Small tables with named rows and columns. After each table, cells are looked up by row and column.

bovin.csv
,mize,veki
gonugi,864,629
kolizo,577,455
kikug,790,529
felonu,355,185
figitam,168,225
bur,34,226
zaved,996,723
filirer,430,360
zos,20,214
tiseva,211,205
tesimob,396,346
les,459,402
finifa,26,283
datu,324,314

les, mize: 459
kikug, mize: 790
filirer, mize: 430
zaved, mize: 996
kolizo, mize: 577
finifa, veki: 283
figitam, veki: 225
zaved, veki: 723
finifa, mize: 26
zos, mize: 20
datu, veki: 314
gonugi, mize: 864
figitam, mize: 168
bur, mize: 34
Row with the largest veki: zaved

Table gevup
|  | nolim | lelese | fede | sop |
|---|---|---|---|---|
| vub | 44580 | 24191 | 34606 | 45802 |
| fupe | 86726 | 41887 | 52926 | 49935 |
| vep | 29856 | 38414 | 6754 | 56807 |
| bil | 73035 | 27602 | 7006 | 56055 |
| golub | 19514 | 61076 | 58749 | 36789 |
| ratepa | 26540 | 54630 | 42449 | 43811 |
| kul | 33103 | 56798 | 72545 | 55155 |
| fimi | 65249 | 20726 | 80549 | 56493 |
| daku | 26462 | 26418 | 11517 | 54113 |
| nufav | 44331 | 61945 | 38642 | 45402 |
| murop | 33731 | 57221 | 31057 | 45498 |

vep, nolim: 29856
bil, nolim: 73035
vub, sop: 45802
murop, lelese: 57221
nufav, sop: 45402
vep, lelese: 38414
murop, nolim: 33731
bil, lelese: 27602
ratepa, fede: 42449
ratepa, lelese: 54630
golub, fede: 58749
kul, fede: 72545
vub, lelese: 24191
nufav, fede: 38642
murop, sop: 45498
golub, lelese: 61076
kul, nolim: 33103
golub, sop: 36789

bog:
|  | gibanu | pov | pib | bakebot | gurosos | podeteb | rizu |
|---|---|---|---|---|---|---|---|
| nusi | 122 | 124 | 115 | 126 | 100 | 85 | 98 |
| fizona | 94 | 87 | 112 | 94 | 101 | 129 | 104 |
| guzovev | 130 | 103 | 100 | 158 | 152 | 122 | 122 |
| gogepok | 111 | 204 | 102 | 53 | 88 | 151 | 102 |
| kamur | 87 | 75 | 126 | 41 | 76 | 95 | 97 |
| varibo | 108 | 91 | 118 | 158 | 108 | 99 | 122 |
| legetel | 136 | 155 | 127 | 137 | 96 | 66 | 96 |

varibo, pov -> 91
varibo, gurosos -> 108
fizona, rizu -> 104
gogepok, rizu -> 102
varibo, gibanu -> 108
legetel, gibanu -> 136
nusi, gibanu -> 122
kamur, pib -> 126

Table dibul
,zave,sot
tob,134,115
sok,117,96
ged,227,4
nop,128,113

nop, sot -> 113
tob, sot -> 115
sok, zave -> 117
tob, zave -> 134
ged, zave -> 227
ged, sot -> 4
sok, sot -> 96
nop, zave -> 128
Row with the largest sot: tob

bimiki:
|  | baseri | ropire | maf | divug | bufeka | gan | kepani |
|---|---|---|---|---|---|---|---|
| nufe | 24690 | -12872 | 33762 | -25260 | -59736 | 14468 | -24922 |
| mukop | 59861 | -34856 | 35906 | -16454 | -59011 | 12054 | -2543 |
| vuvede | 31732 | -8773 | 41344 | -25177 | -68904 | 17118 | -22208 |
| vav | 21650 | -19512 | 26622 | -23255 | -55013 | 7265 | -28804 |
| popope | 26962 | -35255 | 24745 | -14544 | -58558 | -7157 | -33064 |
| buba | 60086 | -37281 | 39181 | -14577 | -59111 | 8992 | -2397 |
| ladarud | 27679 | -10404 | 37652 | -25427 | -63928 | 16551 | -23407 |
| dop | 59781 | -39766 | 41965 | -12862 | -59400 | 5089 | -2871 |
| neb | 57128 | -44706 | 45338 | -10301 | -59519 | -3480 | -5823 |
| pof | 22588 | -15919 | 29882 | -24569 | -56644 | 11198 | -26832 |
| kir | 22941 | -27507 | 23094 | -19315 | -55242 | -963 | -31843 |
| lov | 24755 | -31460 | 23287 | -16889 | -56624 | -4467 | -32658 |
| kital | 58763 | -42246 | 44089 | -11392 | -59535 | 934 | -4102 |
| bogi | 21782 | -23514 | 24217 | -21464 | -54651 | 3023 | -30395 |

bufeka of vuvede = -68904
gan of ladarud = 16551
kepani of popope = -33064
ropire of nufe = -12872
bufeka of buba = -59111
maf of neb = 45338
baseri of vav = 21650
ropire of mukop = -34856
maf of buba = 39181
kepani of buba = -2397
kepani of vuvede = -22208
maf of nufe = 33762
divug of mukop = -16454
ropire of buba = -37281
gan of kital = 934
divug of vav = -23255

